128 stands for zero in the data rows.
Here are some points, each followed by its number:
[162 155 168 122 200  83 101 158 104 123 139  77  85 134  94 160  90 129
 132 146 176 147] 0
[164  92 103  97 176 153 125 132 129 135 104 160 136 122 149  66 133 134
 167 145 122 109] 1
[129 118 114 129 107 119 142 152 168 144 144 133  97 135 145 100  92 109
 139  70 103  83] 2
[159 188 159 149 186  78 144 183 144  85 136  91 133 113 127 182  75 123
 130 139 155 159] 3
[127  95  80 154 141  63 142 105  73 125 123 152 129 171 120  76  47  75
 112 132 110 118] 4
[137 115 109 103 145 131 153 150 178 112 151 164 172 176 144 118 141 142
 164 115 127 143] 5
[145 170 168 144 124 192 129 144 127 142 157  91 105  72 161 188  80 104
 148 134 115 137] 6
[143 109 107 100 132 122 123 140 132 157 115 169 101  91 147  64 159 146
 135 120 120 105] 7
[116  74  84 117  78 151 122 113  94 157 120 193 119 105 172  65 143 181
 133 145 156 122] 8
[ 88  80  72  71 140  78 164 145 122  92 166 216 127  96 196  88 117 133
 137 127 121 179] 9
[149 184 168 135 155 102  83 161 161 117 117 115 101 103 163 183  57 142
 104 115  98  75] 10
[178 107 126 113 170 150 127 118 129 184 109 164 156 180 100  85 158 161
 202 190 177  98] 11
[161 128  83 119 124 146 169 132 101 113 154 189 151 123 203 103 155 138
 166 135 135 146] 12
[116  91 103  56 140 121 145 107  98  99 194 185 124 179 160 147 177 126
 173 125 140 152] 13
[159 138 138 114 193  65  36 127 160  96 123  61 140 121  90 168 119 111
  96 144 169 140] 14
[111 142 135 126 126 113 189 123  69 128  75 178  84  95 145  93 160 122
 135 159  99  72] 15
[102  85  80 132 103 100 118 123 117 106 103 154 129 122 149  77 126 136
  88 116 107 121] 16
[128 131  79 128 111 139 108 131  92 157 117 146 102 141 196  96 115 155
  95 132 134  73] 17
[129 130 138 160  93 135 181 128 109 175 136 165 108 119 139  80  50  94
 168  79 129 121] 18
[150 112  93 125 143 110 151 138 110 126 132 114  89 119 119  76 156  99
 143 117 133  96] 19
[140  74 104 124 116 140 148 100 109 141 108 184 157 153 119  72 145 142
 175 153 150 125] 20
[173 130  81 117 150 150 148 119  75  99 153 165 144 149 204 133  95  97
 172 159 138 115] 21
[143 149 150 161 126 114 100 152 127 106 146  99 100  89 139 189  58 134
 115 164 120 135] 22
[ 95 155  87 166 128  79 107 168 158  94 167  40 109  85 132 212  35  81
  69 197 151 130] 23
[ 79 106 133  95 116 101 160 103 113 121 103 188 141 108 131  77 156 120
 117  83 111 157] 24
[108 131 175 131  88 130  98 112 101 114 165 115 101 116 119 204 133 154
 137 138 174 165] 25
[ 89 166 155 170  72 160  88  90  92 109  85  84 115 122 127 196 128 127
  61 154  94  69] 26
[151 146 105 148 102 136 120 114 100 175 114 160 141 151 156  77 141 156
 102 105 120 119] 27
[127  59  61 127 166  98 152 107  35 136 135 173 111 192 111  66  85 120
 140 206 100 123] 28
[118 118 102  87 101 192 153 138 123 163 134 176 102  98 193  73 202 166
 138  95 102 113] 29
[123 149 131 133 119 102  65 135 149 118 120  81 125 123 128 188 125 148
  91 159 195 105] 30
[148 127  71 127 119 118 156 143 174 133 127 175 160  74 177  62 141 113
 124 116  81 133] 31
[ 86 143 172  90 159  97 109 142 145  50 109  66 107  78  99 197 165 105
 109 131 166 143] 32
[145 104  95 126 135 154 155 159 142 149 118 179 136 161 153  83 143 196
 155 167 115 102] 33
[135 153 184 121 129 125 115 122 122 135 143 111 120 169 102 175 130 138
 150 103 173 134] 34
[166 153 172 169 133  61 113 146 161 129 139  87 105  90  73 143  72 102
 140 108 165 140] 35
[148 105  81 114 142 107 147 153 114 133 128 149  72 103 146  56 164 132
 129 124  86  91] 36
[159 106  95 103 178  93 177 133 108  95 117 189 141 129 141  85 149 115
 178 169 118 128] 37
[146 115 106 137 123 141 130 122 133 145 124 114 137 109 111  96 174 125
 127 131 125 142] 38
[132 182 152 151 159 160 139 160 123 118 124  57 129  77 118 185 107 116
 120 179 160 171] 39
[126 126 141 152 119  94  85 131 145  97 152 112 135 120 139 210  31 133
 125 174 159 134] 40
[ 83 153 155 166  96 130 136 180 118 127 146  70  74  82 102 191 130 195
  75 175 146 166] 41
[127 146 144 156 131 120 190 147  93 132  99 134 144 220 118  91  85 125
 143  64 182 127] 42
[174 130  86 124 148 147 147 119  75 100 154 162 143 155 208 134  87 102
 173 152 139 118] 43
[139 138 144 143 127 117  76 131 131 123 104 107 141 125 120 147 129 177
  91 139 151 142] 44
[ 93  80 132 126 120 190 169 145 122 133 126 115  98 144 102 114 139 146
 160 144 121 120] 45
[159  94 120 106 147 108 143 131 132 106 121 119 114 216 120  99 106  77
 198  63 200  57] 46
[159 149 157 156  95  97  68 142 215 118 130 102 142  62 126 167  99 134
 125 110 155 121] 47
[155 108  81 146 116 156 169  84 140 194 173 199 198 103 119  91 136  98
 171 203  69 187] 48
[110 115 173  94 156 112 169 168 179 116 113 133 105 109 102  98 136 121
 163  61 130 133] 49
[ 80  97 151 109 155 130 171 106 151 111 113 144 158 189  79 118 111  79
 153 105  70 120] 50
[ 73 162 176 145 120 103 129 109 105 177 120 132 133 152  63 152 135 168
  65 151  96 175] 51
[177  85  78 106 170 167 114 111 129 138 123 152 175 188 127  88 180 157
 159 179 104 122] 52
Which point above is nearest to each new point? Its number follows each.
[ 76  75  97 133  72 113 196 152 123  52 108 146 112 149 149  94 129 132
 141  78 163 105] -> 16
[ 60 148 160 174  78 129 145 185 123 113 141  72  73 107 109 202 103 207
  77 169 158 154] -> 41
[124  99 133 123 103 137 145 146 158 158 140 119  66 114 116  94 109 106
 161  79 114  60] -> 2
[123 129 159 144 145 156  96 132 123  92 145  88 132  86 130 201  62 127
 118 169 103 173] -> 22
[ 82 153 153 157 104 125 135 178 114 115 151  82  79  98 115 197 127 201
  79 178 153 171] -> 41
[129  93  29 123  82 126 107 112 144 101 154 165 168 168 200 103 134 132
  95 121 102  99] -> 16
[ 99  86 150  76 166 151 137 123 119 139 142 144 118 216 109 121 106 124
 171  94 127 116] -> 50
[173 167 176 160 138  72 105 142 152 136 133  83 105  74  85 154  80  98
 138 113 168 141] -> 35
[132 149 176 130 147  91  87  79 103 113 135 105 134 178  73 203 102  80
 127 144 119 111] -> 34
[106 171 165 137 119 140 121 119 119 112  84 112 168 110 144 155 124 126
  93  87 164 160] -> 44
[181 104 107 101 175 146 114 130 128 135 102 167 141 106 159  70 146 141
 163 151 112 116] -> 1
[145 171 171 145 128 192 127 147 136 145 157  82 100  69 150 189  79 106
 155 134 114 135] -> 6
[110 159 102 170 123  85 111 158 135 100 156  59 106  85 132 201  59 102
  72 189 142 133] -> 23
[144 148 171 151 130 106  65 143 159 125 113  94 133 129 109 173 113 187
  95 135 158 144] -> 44
[112  84 136 111 111 124 124 103 155 119 123 144 137 190  98 112 146 122
 144  79 101  93] -> 50
[137 145 177 124 161  98  76  72 103 111 135 103 138 180  76 208 113  86
 126 154 109 113] -> 34
[149 123  52 127 123 125 165 136 162 128 127 178 165  83 187  56 145  99
 128 113  73 128] -> 31
[156  86  74  85 171 133  73  95 162 116 127 148 180 163 137 107 160 106
 134 159  77  95] -> 52
[113 118 134 147 113 101  87 135 152  90 147 110 135 124 138 202  43 123
 125 163 158 127] -> 40
[142 182 167 175 112  96 105 129 125 178 161 108  94 159  78 187 120 164
  94 167  82 116] -> 51
[129 126 124  63 146  86 113 142 123 140 127 205  82  88 195  88 139 151
 132  95 116  98] -> 7
[154 196 130 163 156 142 144 150 111 155 143  43 112 101 100 160 139  91
 103 161 140 147] -> 39
[118  69  57 111 124 135 117 133 108 114 146 167 123 162 171  78 132 163
 106 133  81 127] -> 16
[109 125 136  92 128 165 120 124 120 152 113 110 112 112 161 100 107  88
 130  40 169 116] -> 2
[176 140  85 106 133 151 163 136 100 119 158 192 151 125 214 107 160 144
 172 139 138 146] -> 12
[151  74 106 132 116 132 146  98 107 133 103 188 152 159 118  66 149 147
 172 147 138 114] -> 20
[137 100  23 131  94 114 104 119 145 102 154 172 175 154 204  90 136 142
  88 122 101 123] -> 16
[163 103  96  98 187  87 181 133 110 102 109 194 137 129 141  58 152 107
 181 147 118 124] -> 37
[124 111 105 143  95 143 172 100  89 116 113 164 149 123 144 102 139 101
 160 152 143 123] -> 20
[ 67  76  89 125  97 169 140 144 125 141 135 115 116 179 127 102 126 156
 101 115 127 122] -> 45
[ 63 121 125  93 119 115 176 108  66 112 120 187 128 164 135 118 194 160
 112 142 128 151] -> 24
[175  96  84 112 166 169 109 115 142 149 131 144 172 183 124  91 168 151
 152 172 104 113] -> 52
[112  80 152 137 122 202  84 115 152 179  80 109 142 157  96  89  94 156
 132 106 133 101] -> 45
[123 152 145 129 125 199 167  98  65 168 116 117 135 219 131 120 121  96
 146  80 135  97] -> 42
[153 194 138 161 161 143 137 156 111 156 141  38 110 112  97 161 128 100
 106 154 156 146] -> 39
[148 104 111  86 177 159 151 133 121 108  94 169 160 107 168  79 149 127
 168 137 141 138] -> 1
[188 123  95 151 107 201 125 119 105 159 124  95 124  52 157  76 155 101
 149 111 152 137] -> 38
[122 121 109  90 103 185 142 135 126 163 132 169 108  99 180  72 211 168
 129  93 101 117] -> 29
[139 107 153  81 165 176 111 105 117 146  91 146 134  89 138  97 142 112
 166 122 129 126] -> 1
[108 101  73  93 170 113 140 151 112 167 160 157  99 171 149  71  95 134
 111 119  87 123] -> 36
[109 185 123 188  93 151 158 129 106 132 141  59 137  95 110 184 138 114
  89 176 145 166] -> 39
[151  98  86 139  94 146 130  96 126 125 122 136 159 114 125  94 176 111
 140 131 131 130] -> 38
[152 181 156 200 108 118  91 141 120 145 131  99 108 102 134 189  30 140
  88 171  91 106] -> 22
[ 93 160 159 178  67 158  80  87  96 114  73  81 110 109 123 201 126 130
  59 164  99  58] -> 26
[163 128  78 110 121 149 169 142 116 116 160 186 147 129 206 108 151 140
 170 127 138 139] -> 12
[ 69 109 118 101 109 118 176 108  78 110 121 183 134 171 130 111 190 160
 117 137 130 149] -> 24
[100  79 141 111 115 120 123 106 162 117 123 146 140 190  89 114 136 118
 140  85  91  95] -> 50
[131 138 107 107 122 108 130 130 103 180 130 198 116 164 170  78 139 177
 110 105 117 109] -> 27
[ 97 100 153 119 125  76 176 174 168 134 136 157  80  77 105  80  90 129
 156  78 118 145] -> 49
[161 121 134 130  78 146 153  89  97  54  89 180 143  88 176 129 213 129
 174 128 143  97] -> 12
[146 186 163 165 123  98 124 133 116 169 160 120  96 158  91 169 137 167
  87 156  62 125] -> 51
[159 112  92 138 126 131 138 131 143 139 129 122 134 118 109  82 176 134
 131 138 124 133] -> 38
[113 167 180 152 154  95 126 123  95  73 105  72 116 125  80 190 132 107
  87 139 108 142] -> 32
[ 96 151 157 151 124  89  98 118 108 102  97 112 118  85 125 173  75 125
  80 152 128 131] -> 22
[170 179 175 144 127 109  88 138 146 161 162  90 128 146  91 194 150 172
 137 153 195 157] -> 34
[128 145 159 149 121  99 124 167 158  85 157 104 111  58 133 192  88 144
 131 146 147 173] -> 22
[172  80  96  90 131 133 110 125 179 100 148 164 156 187 151 112 151 133
 191 102 141  86] -> 5
[153 115  97 141 116 121 141 135 140 122 123 122 126 114 111  91 185 141
 125 136 125 130] -> 38
[107 114  73 129  87 110 145 120 139 120 103 162 155 153 161  72 154 128
  92  80 120  98] -> 16
[150 111  65 144 103 147 158 125  94 144 139 173 154 112 176  75 117 131
 147 158 151 160] -> 12
[ 86  82 142 123 122 182 184 160 131 132 126 114  84 145  95 111 134 149
 169 137 127 107] -> 45
[ 66  58  62  99 134 179 144 151 148  94 172  89 109 153 144 121 109  93
 118 118  88 119] -> 45
[143 195 168 168 117  97 116 138 129 168 156 108  99 153  87 185 123 165
  87 157  83 121] -> 51
[102 155 160 128 128 122  92 125 109  56  94  92 136 154 136 220 122 150
 103 164 186 102] -> 30
[140 200 167 171 111 102 111 129 131 174 153 105 105 136  93 185 138 159
  82 162  76 123] -> 51
[132 100 116 123 107 131 141 150 174 151 149 135  93 135 134  84  96 104
 153  56  98  82] -> 2
[156 124  95  97 193  83 170 135 106 100 123 177 136 118 146  94 142 105
 169 175 124 131] -> 37
[126 123  81  92 175 126 142 157 105 163 156 160  99 158 170  83 110 140
 107 127  75 126] -> 36
[147 110 104 105 141 106 123 141 135 152 117 165 105  92 149  63 155 161
 131 127 130 116] -> 7
[ 67  70  74 104 128 179 121 138 138  84 165  76 106 142 140 147 117  88
 101 133  82 117] -> 45
[149 120  93 104 190 100 160 156  73 120  99 201 131 142 169  62 132 179
 146 178 147 145] -> 37
[149 168 164 125 199  87 102 164 120 135 138  72  91 118  95 172  89 129
 127 161 166 141] -> 0
[114  95 108  57 134 133 143 114 107 112 190 183 118 163 164 139 181 138
 176 127 148 151] -> 13
[108 119 173 103 141 112 163 159 189 111 102 129 110  93  97 106 132 111
 166  69 138 120] -> 49
[103 144 164 125 157 168 133 129  95  71 136  59 113  83 115 207 134  98
 125 168 127 170] -> 39
[151 189 162 159 130 118  76  95 123 151 106  68 166 113  96 146 128  98
  70  80 154 172] -> 44
[129 180 157 139 101  87  71 138 169  93 125  58 129  92 121 200 159 129
  77  95 202 131] -> 30
[147 171 165 120 208  85  98 172 124 132 128  67  91 120  98 176  82 129
 117 168 180 140] -> 0
[193 120  98 158 103 201 118 111  94 151 119  92 124  53 159  80 144  93
 147 110 152 133] -> 38
[150 133  95 148 105 137 131 119  98 170 122 159 142 153 156  74 133 152
 105 105 114 127] -> 27
[123 138 158 152 134 162  86 134 132 110 143  76 129  77 133 201  60 124
 110 162 116 164] -> 22
[111 120 141 100 118 167 124 125 128 154 109 114 113 113 155  92 109  95
 130  32 163 109] -> 2
[165 186 153 140 186  76 142 179 146  88 125  93 133  97 127 167  99 119
 132 145 164 159] -> 3
[142 113 101 115 128 167 147 143 165 115 142 162 192 137 171 100 135 150
 143  91 124 185] -> 5
[116 136 135 155 125 117 187 139  95 132 103 129 141 225 112  94  83 120
 139  69 175 124] -> 42
[157 111  92  72 157  96 163 120 107 119 217 194 115 174 148 121 175 105
 195 135 109 147] -> 13
